One turning vector, and how many steps it has turned
The counts run from 0 to 128.
[  9.3  24.9 -15.8   2.8 -12.0  27.2   7.3 -11.6  16.5   7.0  39.6 -11.3
 -19.9  15.4   8.6  -1.0  34.4  21.8  42.2   7.9  28.4  30.4   2.4   5.4
  -6.5 -27.9 -22.0  38.2  18.6 -12.8  18.4 -34.9  -7.6  10.1  -0.6 -26.4
  14.5 -10.9 -28.4  24.6   9.3 -14.9 -33.3   7.8  16.6   0.1  -1.3 -24.5
  10.6  -8.1   7.9  14.7  22.0   9.0  11.7] -> 47
[ -2.5  23.3  -6.8  12.1 -10.6  23.6  13.1 -18.4  29.6  -2.7  38.0  -3.4
  -2.1  16.1  30.8  -1.1   7.0  14.1  19.2   9.1  -4.3  45.5 -10.2  -0.1
  -3.3 -34.1 -12.1  47.5   1.8  -5.3  33.4 -34.4   5.7 -12.8 -29.1   6.3
   5.1  -3.6 -16.0   2.2 -20.8 -10.1 -28.8   3.6  13.7  29.4  11.0   4.3
 -28.2  29.2  -4.4   3.2   3.4  -8.0  24.5] -> 111
[ 10.1  20.9  -7.9   0.4 -22.5  22.7  22.6  -9.4  11.4   7.9  37.5 -31.5
  -0.4   8.4  10.1 -20.9  16.0  13.8  35.8  13.4  11.6  50.5  -3.0  -7.4
 -14.4 -29.5  -3.6  26.4   6.7  11.7  -4.5 -46.7 -19.6   0.9   4.2  -5.7
 -11.0  -4.9 -28.4  35.9   7.6 -18.4 -22.6   7.1  25.0   4.0 -11.8   4.6
 -18.2 -12.8  12.6  -8.2  18.4 -17.8  33.0] -> 121
[ 21.2  14.8   4.8 -11.6 -12.7  11.4  12.7 -10.5  10.2  -3.2  30.2  -4.9
  -8.5   4.0   3.7  -2.9   0.5  31.3  43.1  18.0  28.4  31.7 -20.9   1.0
 -16.7 -25.9  -6.7  31.5   2.4   4.7  -0.5 -45.6 -19.0  -0.8  12.0   9.0
  -0.2 -20.5 -13.3  12.7  -9.6 -40.6 -37.3   6.4  28.9  42.6  -1.8  31.9
 -12.5   4.1   1.7 -24.0   5.3 -13.3  22.5] -> 13
[ 16.1  16.4   5.4 -11.7 -10.7   8.2   1.9   5.4  -6.7  -5.9  37.7 -47.7
 -25.2   1.9  -9.6  20.2  10.7   1.3  23.6  -9.4   2.4  34.9   0.5 -21.7
 -17.2 -21.4   3.9  39.1  -9.2   3.7  -4.1 -46.8   3.5  -9.6  13.5 -33.7
  10.3  -5.6  -8.8  13.2 -22.2 -18.3 -54.0  18.8  24.1  16.6 -10.9   2.1
   0.6  -3.4  22.6 -32.1  -1.6  -1.8  20.5] -> 85
[  2.0  15.2  -4.1  -8.5 -24.7  37.1 -13.8 -10.4  23.3  -0.3  42.8   5.6
  -9.1  22.9  -5.9   0.1  14.1  26.8  22.9   4.0  15.4   8.8   4.6  10.4
  26.6 -25.2 -19.6  56.9  -3.1 -30.3  23.3 -32.4  20.1  -2.5   9.6 -18.1
  42.5  -2.6 -13.7  -3.2 -12.4 -18.3 -17.0  11.2  19.0  15.6  -3.8  -9.3
  -1.2  30.4  11.2   4.4   4.3  25.0   7.8] -> 60
[  2.1   6.8  13.3  12.2  -0.2  37.7   3.3   2.3   6.2   5.6  34.8 -37.1
 -34.8   6.9   0.8  -2.2  25.2  18.2  29.6  -6.5   0.8  30.8 -13.1   6.2
   9.0 -18.8 -20.4  54.6  -8.7  -1.4  46.2 -43.0  -5.4  -9.3   5.7 -31.8
  11.8   1.2 -13.6  -7.9 -22.0 -11.2 -19.9  16.1  21.5   1.3   2.9 -20.0
   0.3  12.0  17.3  -7.6  15.5  13.6  23.4] -> 76
[  8.5  30.9   0.4   6.3 -20.1  15.6  -5.3  10.1  19.2  16.8  47.4 -46.8
 -11.6   6.8  -1.0  18.5   0.5   9.1  23.8 -24.8 -11.5  36.6   3.0 -12.6
   2.9 -17.2  -9.8  30.4 -11.0 -17.2  20.8 -44.8  -6.1 -12.1   5.8 -24.6
   3.6   6.9 -11.0  13.6 -18.3  -5.3 -44.1  16.7  22.3  13.0  -0.3  12.0
  -5.0  -1.9   6.5 -29.2   9.3  -5.6  13.9] -> 91
[ 16.1  14.0  16.2  24.9 -26.0  11.6  17.3  -6.3  22.6  21.7  32.7 -38.7
 -13.3  20.4   5.9   3.9   7.7  28.7  28.3  -9.0  -9.0  32.5 -19.6  -6.0
 -12.9 -34.1 -14.2  36.2 -10.6 -16.7  30.3 -40.1 -17.7 -14.0  12.9 -12.4
  13.8   9.8 -23.5  16.9 -18.8 -17.7 -26.5  11.9  28.8   8.0  -6.6  22.6
 -14.6  12.5   9.4 -27.6  -0.9  -7.1  13.7] -> 98
[ 11.5  16.0 -18.5  -6.5 -26.7  23.2  22.2 -30.6   0.0   0.5  32.0 -32.5
  14.3  10.0   1.5 -13.9  24.8  13.6  27.0  31.7  26.7  41.2  -2.9  -3.6
  -9.4 -23.3 -14.4  35.0  -6.6  19.6  -7.3 -40.6  -4.6   0.0   9.6 -10.5
   7.3 -16.2 -30.9  33.1   3.4 -10.2 -15.2   9.2  24.0  -2.2 -22.0  -3.7
 -30.1 -11.9  13.9 -13.4  13.3  -6.4  34.1] -> 34
[  0.9  18.1  -9.3  19.4 -11.8  25.3  13.2 -19.2  16.7  -3.7  29.0  -5.4
  12.4  14.6  26.2   5.6   8.8  11.8   0.6  12.0  -0.4  57.6 -21.8  -1.8
   2.2 -28.3  -2.5  48.1   1.0   3.5  14.7 -47.6   5.2 -14.2 -20.6  13.9
   4.0  -5.4 -17.0   6.1 -18.2  -8.0 -32.6   4.9   3.8  42.8  13.6  13.8
 -29.8  35.8  -2.6  -2.9  -5.1   1.0  20.1] -> 110
[ 12.1  10.2   7.5   2.0 -10.2  23.6  -3.9  -6.9  17.5  14.9  24.9  -8.9
  -4.4  -6.6  -5.2  26.5  -1.7  18.9  23.5   0.3   7.0  39.9 -17.8   7.2
   3.3 -21.4  -4.6  32.3   1.7  -0.6  26.2 -40.0 -21.4  -6.5  21.5  -0.2
  -0.7  -1.6  -4.6  -5.0 -40.5 -34.2 -56.1   1.6   7.3  49.3   5.4  18.0
   1.7  16.6  -1.3 -25.0   0.0  10.4  12.0] -> 94
[ -8.2   9.4 -17.7 -18.1 -24.5  28.7 -15.0 -16.4  16.2   5.7  26.7 -23.9
   7.0  10.8   0.0  14.3  10.3  17.3   4.2  -0.6  -2.9  22.9   9.3  -7.0
   0.1 -24.2 -19.8  68.0  -6.7 -35.0  24.0 -35.7  30.9  -7.8  -2.3 -31.0
  40.1  -5.5  -4.1  -0.6 -33.1 -15.1 -25.4   2.8   2.5   7.6  -7.0 -17.7
   7.5  23.3  10.7 -16.4   0.9  28.3  11.6] -> 67
[  7.3  -0.4 -14.3 -20.0  -9.5  42.2  -9.2  -8.6   0.7   7.2  23.4 -33.5
   4.1  -7.2 -24.1  13.5   9.9   7.1   9.3  11.6   3.2  38.9  -0.5   2.9
   7.9 -13.8 -14.2  50.6  -2.4   2.2  26.5 -37.8  13.2   1.0  18.4 -14.5
  11.4 -15.7  -0.9 -19.5 -48.7 -31.5 -31.9  11.0  -4.0  21.9 -11.0 -26.8
  -2.4   5.4  13.1 -20.7  10.9  21.3  28.8] -> 72
[-17.4  28.2 -15.3 -22.6 -27.1  34.4  -8.2  -5.8  12.8   3.5  39.8  -6.6
  19.0  29.7  21.2 -11.7   0.2  19.2  19.4  14.5  12.6  40.0  10.6   1.8
   3.9 -17.5  -3.2  41.1   4.3 -23.0 -13.9 -44.0  12.2  -9.4 -10.3  -1.6
  -7.1   0.4 -12.0  15.5  11.1 -15.9 -28.3   1.3  26.9  31.5  -7.7  23.7
 -23.6  21.8   3.7  -9.0  17.6  -1.4  30.7] -> 125
[  1.3   9.3 -21.8   7.9 -22.7  30.6  16.6 -39.0  27.4   2.1  23.7  -2.8
  20.1  13.7  17.4 -13.9  14.8  38.2  15.7  29.1  26.9  30.1 -18.8  17.1
 -12.5 -25.5 -24.2  47.7  10.2  -9.1  16.3 -39.3  -1.4  -1.7  -8.7  10.2
  17.3 -10.1 -23.9  12.0 -12.0 -22.6 -15.6  -7.8   3.6  19.8  -5.1  -0.8
 -26.7  22.6  -5.2  -1.8   9.1   6.7  22.2] -> 30
[ 11.7  29.8  -7.0  10.3 -28.5   3.8  19.0  -5.4  22.5  -4.9  50.9  -8.5
 -11.7  10.7  15.5  -5.6   8.5  14.7  38.4  -2.2  12.0  28.8 -14.6 -12.9
 -11.9 -29.8 -26.6  29.6   2.4 -10.5  12.6 -43.3 -10.8  -7.8   2.1  -5.2
  12.8 -13.4 -34.1  33.3  -1.4 -17.2 -19.0   1.0  33.6  19.2 -15.9  21.3
 -21.3   1.0  -5.3  -4.6  12.4 -18.4  20.4] -> 18
[ -7.4   4.1 -14.5  -2.8 -15.3  46.3   0.2  -7.7  -1.0  10.4  30.3 -39.1
   2.2  11.7  -2.1   7.0  12.6  20.9  -6.5   2.3 -12.0  32.7  -6.3   5.1
  13.5  -8.7  -5.2  53.8  -7.8  -9.3  25.1 -47.7   9.5  -8.0  -1.5 -27.0
   7.3   9.7  -7.1  -7.2 -28.9   0.5 -31.4  17.1   3.4   6.0  -4.9 -14.1
  -8.0  26.5  14.0 -25.2   8.7  35.0  24.5] -> 74
[ -2.0  27.5 -27.5  11.6 -33.0  20.7  12.1 -14.2  29.9   3.8  38.0   3.7
  22.4  14.9  27.2   4.2   9.9  19.1   3.2   8.5   6.2  34.5 -13.6  -1.0
   4.1 -19.7 -28.4  44.0   1.1 -20.6  12.2 -49.3  -3.7 -10.6  -8.9   0.4
   1.7  -5.1 -27.7  20.5  -8.6  -2.6 -25.3   6.1   5.0  32.3  -1.7  20.2
 -30.7  17.4 -10.1  -6.0   5.7   4.1   8.6] -> 23
[ -5.5  18.1   0.3  -2.2  -2.3  24.1 -18.0  17.5  19.2  -2.3  41.9 -19.9
 -14.8   6.1   9.0  11.7  -6.2  10.2  22.8 -20.7  -7.2  27.0  -4.0  -0.6
  -0.6 -19.9 -12.0  54.2  12.6 -32.5  24.7 -39.7  10.4  -7.6  -8.0 -16.3
   7.9   0.4   1.4  -1.3 -31.5 -24.7 -45.9  -3.7  17.4  34.3   2.4  11.5
  -5.0  25.4  -3.7 -18.9   4.6  11.1  24.5] -> 89
[ -7.9  18.5   3.1 -11.6  -6.8  34.3  -7.7  -8.3  20.3   2.7  31.6 -19.6
  -5.7  15.3  17.9  -9.3   2.6  32.0  25.7  11.7   8.5  35.6 -11.0  19.1
  -5.0 -14.2  -9.1  37.9   8.1 -12.7  19.9 -37.4 -13.3 -11.1  -8.7   2.6
 -14.5  -5.3   3.1  -3.5 -26.1 -33.6 -35.2   2.7  16.6  45.0  13.4  30.6
 -17.4  25.1  -5.1 -17.4  11.9   0.2  32.4] -> 8
[ 11.9   1.4  11.4  -6.6 -24.6  10.5  -2.6 -18.5   8.8   1.4  21.7 -27.6
   9.8   0.6 -10.9   9.8 -15.3  14.3  22.3  15.2  11.6  44.6 -11.9  -0.4
  -8.9 -29.6   0.7  37.6 -10.4  -1.6   2.8 -35.8  -1.8  -9.5  24.0   3.2
  13.7  -8.7  -4.6   3.1 -40.7 -44.5 -33.1   2.6  20.4  36.4 -13.3  24.1
 -22.0  22.1   9.1 -36.4 -11.1  -8.5  25.0] -> 101
[ 19.2  -2.6  -8.3 -18.3 -13.7  33.0   8.4  -9.4   3.1   1.7  25.5 -25.7
 -11.6 -23.2 -24.0  17.6  15.6   1.9  27.2   7.9  11.0  38.9  -3.6  -5.4
   3.8 -17.8 -24.8  51.2  -1.4   7.2  33.7 -37.5   1.5   8.4  23.4 -18.8
  18.6 -13.3 -15.8  -8.7 -45.1 -27.9 -34.3  11.8   2.1  14.4  -9.3 -33.1
   6.2  -1.4  14.7 -11.8  14.5   9.7  28.0] -> 71
[ -1.3  15.0 -13.4  -2.7 -27.3  21.4  -1.0  -7.2  15.8  12.2  29.9 -33.9
   5.0  11.8  -0.2  10.5  19.8  12.9  10.2  -9.5  -9.2  26.8   4.2 -16.2
  -3.6 -24.4 -25.1  55.0 -12.1 -29.1  24.1 -35.7  24.9 -13.8  -2.8 -30.0
  37.3   2.9 -18.8  13.1 -22.1  -5.9 -23.1  10.6   5.1 -12.2 -12.5 -28.6
  -1.5  13.0  12.6 -17.3   6.6  20.4  10.0] -> 68
[ -8.3  11.9 -20.3   1.7 -27.0  47.2   3.6   6.6  20.4   6.0  45.8  -2.1
  -7.2  14.7   0.2 -12.5  25.4  28.4  34.7   1.6  19.2  15.1   1.6   2.3
  11.1 -17.1 -22.2  54.3  24.1 -25.8  19.6 -36.4  -0.1   6.8  14.0 -17.7
  18.8   0.9 -22.5  16.7   0.3 -21.0 -17.5  -0.4  19.8  -1.8 -15.9 -14.2
   5.0  13.6   0.2   1.1  19.8  31.7  17.8] -> 53
[ 15.5  19.8 -30.2  -7.3 -34.2  17.5  21.9 -40.2  13.3  14.2  18.4 -20.9
  33.2   7.6   6.7  11.5   9.5  24.8   6.8  34.9  24.9  41.7  -5.0  11.5
  -1.4 -18.7 -20.9  27.0 -13.3   8.2  -3.6 -38.4  -8.1  -3.2  15.0   1.0
   3.2  -8.2 -22.4  19.4 -10.6 -15.3 -32.0   9.9   2.8  21.0  -2.1   8.6
 -25.0  -4.2   4.4 -22.4   4.6  -1.3  14.1] -> 28
[ -0.6  16.8  19.0  -5.4   3.5  17.9 -14.5  -0.3  11.4  -4.2  42.6 -38.0
 -39.7   4.7   4.1  -1.3   9.7  12.5  38.3 -11.3   1.9  19.8  -5.2  -6.3
 -11.5 -28.5  -5.3  47.9  -3.3 -16.5  22.5 -36.3  11.7 -10.9  -5.3 -30.7
  23.0  -8.4  -3.0  -0.4 -21.8 -21.5 -34.8   7.2  31.1   9.4   0.7  -2.6
   2.8  23.0  18.6 -16.2   6.7   1.1  25.4] -> 83
[  2.9  22.4  -9.2 -20.0 -28.8  35.4 -10.1  -3.5  14.1   5.5  43.3 -16.1
  -5.1   9.5 -30.1  -0.4   6.7  10.4  36.9   3.3  23.9  21.0  18.5   4.3
  20.2 -18.2 -20.4  33.8   4.5 -24.0  10.2 -24.8   3.0   7.0  36.7 -26.1
  25.2  -8.2 -18.4  17.6 -10.1 -23.8 -20.8  10.1  30.7   2.2 -25.8 -14.8
   2.0  -9.5  19.0  -6.4  25.1   4.3  25.0] -> 55
[  2.5  18.6   5.8  -0.9 -19.4  27.6 -13.6  -9.7  20.8  16.6  25.2 -18.9
   1.0   8.1  -0.4  16.2 -12.7  24.6  19.7   1.4   2.2  36.7 -11.4  15.5
   0.5 -14.7  -2.0  38.4   3.1 -16.5  25.4 -38.1  -1.6  -2.3  14.4   3.4
   6.5   0.9   4.2  -7.3 -38.1 -31.5 -47.2  -1.7   8.4  41.6   9.0  25.5
 -13.0  24.4   1.9 -33.1  -0.6   5.8  15.2] -> 95
[ 29.7  10.9  19.7  17.3 -18.3   6.9  22.6 -12.3  19.2  12.5  29.2 -32.1
 -19.7   2.7   0.2  -0.3   6.1  17.4  38.2  -2.3   7.1  37.8 -17.3  -3.9
 -13.6 -32.0 -16.2  29.6  -9.6  -0.9  26.9 -35.9 -22.5  -7.2  14.8   0.0
  18.0  -3.8 -29.0  12.8 -23.2 -28.7 -24.2  10.3  29.7  14.5  -8.9  15.9
 -10.9   4.5  12.9 -24.0  -1.1 -13.0  16.9] -> 99
[ -5.9  23.9 -32.5 -30.9 -19.4  37.4 -17.7 -29.8   7.8  -0.6  31.2  -6.2
  12.9  16.1   5.4   6.5  14.9  21.6  13.8  23.4  32.3  25.5  14.2  18.6
   7.3 -13.5 -11.7  46.8   6.8 -11.1 -11.4 -32.4  22.3   5.2 -13.8 -17.0
   8.0  -9.8  -3.3   7.8  -4.3 -11.9 -51.6  13.6   2.9  26.8   5.9  -9.1
  -5.9  11.8   7.2   2.0  14.8  14.4  16.6] -> 44
[  1.0  10.7 -33.8 -19.6 -33.4  46.6  -3.4  -9.4   0.9  14.3  27.1 -12.7
  19.8  11.6  -9.6   7.6  19.6  36.1  13.6  17.1  30.8  25.0  -0.1   2.7
  -0.1  -8.3  -6.4  42.7  19.7 -17.8 -16.1 -45.9   3.4   4.2  19.0 -18.3
   5.5  -2.9 -10.7  23.4  -0.4 -18.0 -41.5   1.9   0.4  10.3 -17.3  -6.5
   5.6   8.1   9.1 -22.3   7.9  36.9  16.2] -> 51
[-16.7  24.8 -29.1 -16.3 -18.6  37.2  -6.1 -21.0  13.0 -11.9  46.1 -14.3
  17.4  20.5   9.0 -15.6  12.3   9.2  19.6  19.3  16.6  31.4  15.1  10.3
   6.4 -19.0 -16.3  45.9   6.6 -19.0  -5.1 -36.8  28.0  -4.8 -13.5 -11.4
  15.1  -9.1 -10.2  15.1  -4.0  -8.7 -15.7   0.3  22.6  12.3 -10.4  -2.3
 -26.0  18.7  11.2   1.5  15.9   1.3  37.8] -> 38
[  2.2  33.3   3.4  -5.4 -16.0   9.9   5.8 -31.4  29.3  12.9  29.1 -42.1
   4.9  15.3  25.3   5.9   6.2   0.9  30.3   7.9  -0.3  59.9   8.3   1.4
 -10.3 -32.0  -8.2  27.5 -11.3 -12.7  15.9 -27.1   0.9  -9.0 -11.8  -4.9
  11.9  -9.5  -4.9  14.6 -10.3 -18.4 -36.6  13.3  19.4  13.5   3.3  -0.7
 -19.0   0.4  12.2  -8.8  15.9 -37.0  24.9] -> 113
[ -0.1   1.4 -24.1 -12.1 -11.3  40.1  12.0 -34.5   4.0 -18.0  34.2  -0.3
  18.3   1.4  -1.8 -13.2  16.1  13.1  17.6  36.9  36.8  33.0 -10.8   3.4
   9.4 -25.8 -15.6  48.6  12.4   9.1  -6.9 -43.9   4.5   7.9   3.5   9.8
   4.7 -24.6 -23.8  11.8 -14.9 -24.5 -16.6   0.9   9.4  28.7 -18.4 -10.2
 -21.8  17.2  -0.9  -4.8   7.2   6.7  34.8] -> 36
[ -4.1  13.7 -12.3  -0.5  -9.4  34.3   7.0 -27.9  21.3   0.1  16.6 -19.7
  10.2   9.7  24.0  -9.6   7.1  27.9  21.1  30.5  19.3  50.3  -9.4  13.0
 -18.9 -26.8  -3.6  46.8  16.2  -6.3   2.5 -36.1  -0.1  -7.2 -14.4  14.2
  -8.2 -12.9  -6.8   8.4 -14.0 -36.4 -34.3 -11.8   3.9  34.6   6.6   5.6
 -15.6  25.9  -1.8  -7.8   6.0   5.0  34.3] -> 117
